In the data rows, zero lies at 4.5, halfway between 4 and 5.
Some points, one per row:
[4 5 3 4 4 4 4 4 5 5 3 6 6]
[1 3 3 2 5 5 6 5 3 4 4 8 2]
[5 8 3 8 7 1 3 4 7 7 4 4 3]
[6 5 7 3 3 5 2 3 6 4 5 2 8]
[7 9 5 9 4 1 4 6 7 8 3 3 3]
[6 7 6 6 1 5 6 6 5 5 5 5 0]
[4 1 0 4 7 4 5 4 3 2 4 7 7]
[5 1 5 4 6 6 4 2 2 1 5 5 6]
[4 4 7 4 8 5 3 2 4 5 6 1 8]
[4 5 2 5 4 3 5 8 7 6 3 6 1]
[7 5 9 3 4 4 4 5 6 4 8 0 7]
[6 6 7 5 5 3 2 4 7 5 6 1 6]
[5 4 6 4 4 3 3 3 8 4 5 3 7]
[4 8 2 7 8 2 4 5 8 8 4 4 3]
[4 7 2 5 8 1 5 5 7 8 2 3 7]
[7 7 5 5 6 3 4 3 7 6 5 2 6]
[6 2 4 3 2 6 6 6 2 2 3 7 4]
[6 6 6 7 6 2 3 4 7 5 5 2 5]
[8 5 7 5 1 5 5 7 5 3 4 5 2]
[6 2 7 3 4 6 3 2 1 2 5 5 9]
[2 3 1 5 8 4 5 3 3 5 5 5 5]
[5 3 6 3 4 5 5 7 5 3 5 6 2]
[5 5 8 4 2 6 3 6 5 4 5 6 1]
[4 3 4 3 4 6 6 6 2 4 5 6 3]
[3 4 1 5 4 5 6 6 4 4 3 8 1]
[6 2 8 4 0 7 4 4 4 1 5 6 2]
[4 5 7 2 2 7 4 6 7 3 5 7 1]
[5 3 5 4 7 5 3 1 3 4 6 1 9]
[5 2 4 4 5 6 5 4 3 2 4 7 3]
[4 6 0 7 3 3 7 7 6 6 4 6 1]
[3 3 1 4 8 5 4 3 0 5 4 6 7]
[7 3 7 3 2 7 7 5 0 3 4 5 5]
[5 3 9 4 4 6 2 3 5 3 5 4 6]
[6 6 7 5 5 4 3 4 8 5 6 2 5]
[6 4 7 5 1 6 6 6 3 3 6 4 2]
[3 4 1 4 8 4 3 2 5 6 5 3 9]
[3 6 2 5 3 4 6 5 6 5 4 8 1]
[5 5 8 5 4 5 2 3 5 4 7 1 6]
[5 1 8 2 3 7 5 3 2 1 5 5 6]
[4 3 2 4 4 2 7 6 5 5 3 6 5]
[3 2 0 5 5 4 5 4 3 4 3 7 5]
[4 9 3 6 7 1 6 7 9 9 5 2 5]
[5 6 6 6 0 6 8 6 4 5 3 6 1]
[3 5 1 4 6 5 4 4 3 5 2 8 4]
[6 6 7 6 2 4 4 4 7 5 5 4 2]
[5 7 9 5 5 4 3 2 7 5 7 1 6]
[5 6 5 5 4 3 5 5 4 7 4 4 4]
[5 6 5 4 8 4 3 3 5 5 4 2 8]
[2 5 2 6 3 4 4 7 8 5 4 9 0]
[5 4 3 2 5 4 5 4 3 5 3 4 8]
[5 8 5 6 2 4 5 6 7 7 4 5 2]
[2 3 2 5 7 2 6 3 4 6 5 3 7]
[3 1 2 3 4 7 5 3 0 2 4 8 5]
[5 2 3 5 7 4 5 2 1 4 5 3 8]
[4 5 2 6 6 2 5 3 7 6 4 3 6]
[5 2 4 4 3 6 4 4 1 3 3 7 7]
[4 2 6 2 6 6 4 4 2 4 5 4 6]
[4 1 5 2 3 6 5 4 2 2 4 7 4]
[4 5 5 5 6 4 5 5 4 5 5 3 3]
[5 4 3 4 3 4 4 4 3 3 4 5 7]
[2 0 1 2 6 6 7 5 0 4 4 7 5]
[2 5 2 5 8 4 4 2 4 5 5 4 6]
[6 5 7 4 3 5 4 4 6 3 5 3 6]
[3 2 3 4 6 5 4 3 3 4 5 5 6]
[3 6 3 5 9 3 4 5 6 8 6 2 5]
[2 6 0 6 6 3 5 6 5 5 5 5 1]
[5 2 5 3 3 6 5 3 3 3 2 7 7]
[3 1 3 3 5 7 4 4 2 2 4 8 5]
[4 3 2 3 6 6 4 5 4 2 4 8 4]
[2 5 2 4 4 3 5 6 7 6 5 6 2]
[7 5 6 7 4 3 4 4 6 5 3 3 6]
[5 8 4 8 7 2 4 6 6 8 4 3 3]
[5 6 2 8 3 2 6 7 5 6 2 8 1]
[3 1 6 3 3 5 4 4 2 2 4 6 4]
[5 4 3 6 7 4 5 3 2 4 4 2 7]
[5 8 5 8 4 2 3 6 8 7 4 2 4]
[6 8 7 6 4 3 4 6 8 7 6 2 3]
[4 6 3 5 6 4 4 7 7 7 6 2 4]
[6 3 6 4 0 6 6 5 4 2 4 6 3]
[5 2 7 2 2 6 4 4 3 2 5 5 6]
[8 5 7 4 0 6 3 5 5 2 4 5 3]
[6 4 9 4 5 6 2 3 4 3 7 2 6]
[6 6 9 5 0 7 5 6 6 3 5 5 0]
[4 4 3 6 7 4 6 4 2 4 4 5 5]
40 more points follow, each with its number after it:
[5 7 6 7 2 4 3 4 8 5 5 5 1] 0
[6 7 5 6 7 2 4 6 7 7 6 3 5] 1
[5 3 3 6 6 3 4 3 3 5 4 2 9] 2
[5 4 4 3 0 6 7 7 5 2 3 8 0] 3
[3 1 1 4 3 5 5 3 2 1 4 8 5] 4
[3 2 3 3 6 6 5 4 2 2 5 8 3] 5
[4 5 3 4 6 4 4 6 7 6 6 1 6] 6
[5 6 4 6 8 3 5 4 5 6 5 2 7] 7
[3 3 4 4 7 3 5 2 4 6 5 2 8] 8
[6 4 8 1 6 6 3 2 4 4 7 1 9] 9
[5 6 5 7 5 3 5 6 5 6 6 1 4] 10
[5 6 6 5 3 6 5 5 5 4 6 5 1] 11
[2 5 2 6 6 3 5 4 6 7 5 3 5] 12
[5 6 6 4 3 5 6 8 5 5 4 7 0] 13
[3 1 3 3 3 7 5 3 0 2 4 8 3] 14
[4 2 4 2 4 6 6 6 1 3 3 8 4] 15
[1 4 3 4 5 6 5 4 5 4 6 8 1] 16
[5 8 6 5 1 5 5 7 7 5 5 5 0] 17
[3 6 6 4 6 5 3 5 6 6 6 4 3] 18
[4 4 4 5 9 3 3 4 5 6 5 2 8] 19
[4 7 2 6 6 3 5 3 5 6 4 4 5] 20
[5 4 8 4 3 5 2 2 6 4 5 4 6] 21
[3 3 2 3 4 4 5 5 4 4 4 6 4] 22
[3 2 1 5 6 7 6 3 0 2 5 7 4] 23
[6 5 3 4 3 5 6 8 4 5 4 5 3] 24
[4 2 3 5 7 5 6 3 2 5 4 3 6] 25
[4 4 0 5 9 2 6 5 4 6 4 3 8] 26
[5 2 7 3 8 5 4 3 3 5 5 1 9] 27
[3 2 1 3 7 5 4 4 3 3 4 7 5] 28
[6 1 9 2 5 6 4 4 2 3 7 0 9] 29
[5 5 6 4 3 6 3 6 5 3 6 4 3] 30
[1 5 2 4 7 5 4 5 6 6 5 6 2] 31
[4 7 3 4 3 4 7 9 6 7 4 4 2] 32
[6 7 5 8 7 2 4 3 6 7 5 2 5] 33
[6 4 8 5 0 7 5 5 5 3 4 6 1] 34
[6 7 8 5 4 4 4 6 7 6 7 1 4] 35
[6 6 8 4 2 4 2 5 8 4 4 7 2] 36
[6 6 4 5 0 4 5 6 7 4 3 8 1] 37
[4 8 1 5 3 2 7 8 7 7 1 9 1] 38
[2 3 2 2 1 5 6 6 6 4 5 8 2] 39
Which of these numbered points is nearest to each point below, ignoring the 3 directions in which the first points spread most? Its number follows each.
[7 7 7 8 6 3 3 3 5 6 5 1 5] > 33
[5 6 7 9 5 3 5 5 6 6 5 1 2] > 25
[5 5 1 4 3 4 6 7 3 5 4 7 3] > 24
[0 2 1 3 5 7 5 3 3 3 6 9 2] > 16
[2 3 0 3 6 5 6 4 1 5 4 7 5] > 17
[5 7 4 6 4 3 6 6 8 6 4 3 4] > 3
[3 6 2 7 5 3 4 4 7 6 5 5 2] > 0
[4 6 6 5 5 5 4 3 5 4 6 4 4] > 11
[3 5 6 5 3 5 2 5 8 4 5 6 0] > 31
[6 4 8 3 2 5 5 3 2 5 5 4 6] > 8
[4 3 6 3 5 8 3 2 3 2 6 4 6] > 11
[6 3 8 3 2 6 4 4 4 3 5 4 6] > 22
[7 5 9 4 4 5 5 7 6 5 6 0 4] > 29
[5 3 5 6 5 4 4 3 3 4 4 4 6] > 33
[5 5 8 5 5 5 4 5 6 4 6 4 3] > 5
[4 2 6 2 3 5 4 3 6 3 6 3 7] > 39
[6 3 7 2 2 7 4 6 5 3 6 2 5] > 6
[5 6 9 4 5 5 2 6 7 4 7 3 4] > 18
[5 3 3 6 7 2 4 2 4 5 3 2 9] > 2
[5 3 2 6 5 3 5 4 4 4 3 5 6] > 2
[5 5 4 7 7 1 5 4 5 8 5 1 5] > 25
[5 4 8 3 1 8 4 3 3 1 6 7 3] > 11
[8 5 7 5 2 4 5 3 5 4 4 2 6] > 2
[4 3 6 3 4 6 5 3 3 4 5 4 7] > 8
[2 4 2 5 9 3 3 2 4 7 5 1 9] > 12
[5 2 8 3 1 7 3 2 4 2 4 6 5] > 21
[4 9 4 6 6 2 4 6 9 6 6 3 2] > 5
[7 7 9 5 1 5 3 4 9 3 4 6 1] > 36
[3 2 3 4 6 5 5 3 3 5 3 6 6] > 34
[4 3 3 5 7 5 4 5 3 5 4 5 4] > 19
[5 4 5 5 3 5 6 6 2 4 6 4 3] > 10
Now 40 new points, numbered from 0 again:
[4 5 3 5 3 4 6 5 5 4 4 6 2] 0
[5 4 0 5 6 3 6 4 3 4 4 5 6] 1
[6 4 8 4 4 5 4 3 3 5 6 0 7] 2
[4 1 3 4 4 5 5 3 2 2 3 6 7] 3
[7 6 8 5 3 5 4 5 5 4 6 2 4] 4
[6 3 8 3 2 7 4 5 3 2 5 7 3] 5
[4 2 5 3 2 8 5 5 2 2 4 6 3] 6
[3 1 3 5 4 5 6 3 2 2 4 6 5] 7
[3 1 0 3 7 5 5 3 1 4 3 7 7] 8
[4 2 0 4 8 4 5 4 2 5 5 6 7] 9
[4 2 5 3 4 7 3 4 2 3 5 6 6] 10
[5 5 2 6 6 4 4 4 6 4 4 6 4] 11
[4 3 4 4 6 5 4 4 3 4 4 5 5] 12
[5 2 7 2 5 6 6 5 1 4 5 2 6] 13
[4 3 1 5 4 6 6 6 1 4 4 7 1] 14
[4 1 6 2 4 8 7 4 0 2 5 4 6] 15
[3 3 5 4 1 6 6 5 4 2 5 8 0] 16
[6 6 7 4 1 8 5 6 4 3 5 5 1] 17
[3 2 0 6 3 4 5 3 3 3 2 9 3] 18
[5 4 6 4 4 5 4 2 3 4 4 5 7] 19
[3 0 4 2 6 7 4 4 0 2 4 7 6] 20
[6 4 8 4 0 7 3 7 6 2 6 7 0] 21
[3 6 2 5 9 3 4 5 7 6 6 3 7] 22
[2 4 2 4 8 4 5 4 3 6 4 5 6] 23
[4 1 6 3 1 7 7 3 1 2 2 7 5] 24
[4 5 5 4 4 6 5 7 4 6 4 6 2] 25
[3 5 0 4 8 3 4 4 4 6 3 5 8] 26
[5 3 6 3 6 5 4 2 4 3 6 0 9] 27
[4 3 5 4 7 4 5 5 3 6 5 3 6] 28
[3 6 1 6 8 2 4 3 5 7 4 4 6] 29
[3 5 2 6 6 3 5 5 6 7 4 5 2] 30
[5 4 8 3 1 6 6 5 4 2 5 6 2] 31
[2 5 1 6 7 5 3 3 3 5 4 5 6] 32
[3 2 1 3 8 5 6 5 1 4 3 7 6] 33
[4 5 4 5 7 3 3 3 7 6 5 2 8] 34
[3 5 3 5 5 5 5 5 4 5 5 5 3] 35
[6 4 8 3 0 6 4 3 4 2 5 6 5] 36
[1 3 1 3 7 5 4 4 5 5 5 6 4] 37
[5 2 6 4 4 5 5 2 2 4 5 2 9] 38
[6 6 9 4 2 7 2 5 6 3 6 5 3] 39
Which of these numbered points is nearest to each point below, ignoring the 3 directions in which the first points spread most? Its number follows each.
[4 3 4 4 5 5 5 4 4 4 5 3 6] > 27
[4 8 4 6 5 5 3 6 7 6 5 5 2] > 39
[2 5 3 3 8 4 4 4 7 6 5 5 5] > 37
[6 7 8 6 7 4 2 6 7 7 6 1 4] > 20
[3 3 6 3 6 5 4 3 3 5 5 2 9] > 23
[6 5 9 4 5 5 4 5 6 6 6 1 6] > 28
[5 1 9 2 3 8 4 3 2 1 6 5 4] > 30
[4 9 1 6 4 2 4 7 8 8 3 7 2] > 26
[7 7 8 4 0 8 4 6 4 3 5 5 0] > 17
[7 6 9 4 4 5 3 6 6 4 6 3 3] > 20
[3 4 0 4 9 3 5 3 2 6 3 5 8] > 8
[6 4 9 4 3 5 2 3 6 4 5 3 5] > 30
[5 1 3 3 3 5 4 5 2 2 5 7 4] > 9
[4 9 2 7 9 1 3 5 6 9 5 3 5] > 5
[4 4 3 7 5 2 3 2 5 5 4 4 6] > 18
[5 4 5 5 5 3 5 4 6 4 2 5 7] > 3
[7 6 3 7 3 2 3 4 6 4 3 6 4] > 18
[5 3 7 2 4 5 2 2 6 2 6 2 9] > 34
[5 6 2 5 3 5 5 4 5 4 3 7 4] > 36
[5 5 7 4 4 6 1 4 6 4 6 4 5] > 39
[5 7 5 5 4 4 3 6 6 6 5 4 3] > 10
[5 3 2 5 2 7 7 5 1 3 4 9 1] > 14
[5 4 3 6 2 5 5 6 5 2 4 8 1] > 11
[4 5 4 5 6 4 5 5 6 5 6 2 5] > 27
[3 5 3 6 5 3 4 3 4 6 4 4 4] > 29
[6 3 9 3 4 7 3 3 4 3 6 1 8] > 6
[6 2 5 3 5 6 4 3 3 3 6 1 8] > 27
[3 1 1 3 3 5 5 4 4 2 3 9 5] > 34
[3 6 4 5 7 2 3 4 7 5 5 4 4] > 16
[7 6 9 5 5 4 4 6 6 5 5 3 4] > 33
[5 6 4 7 7 2 5 5 7 6 4 3 4] > 12
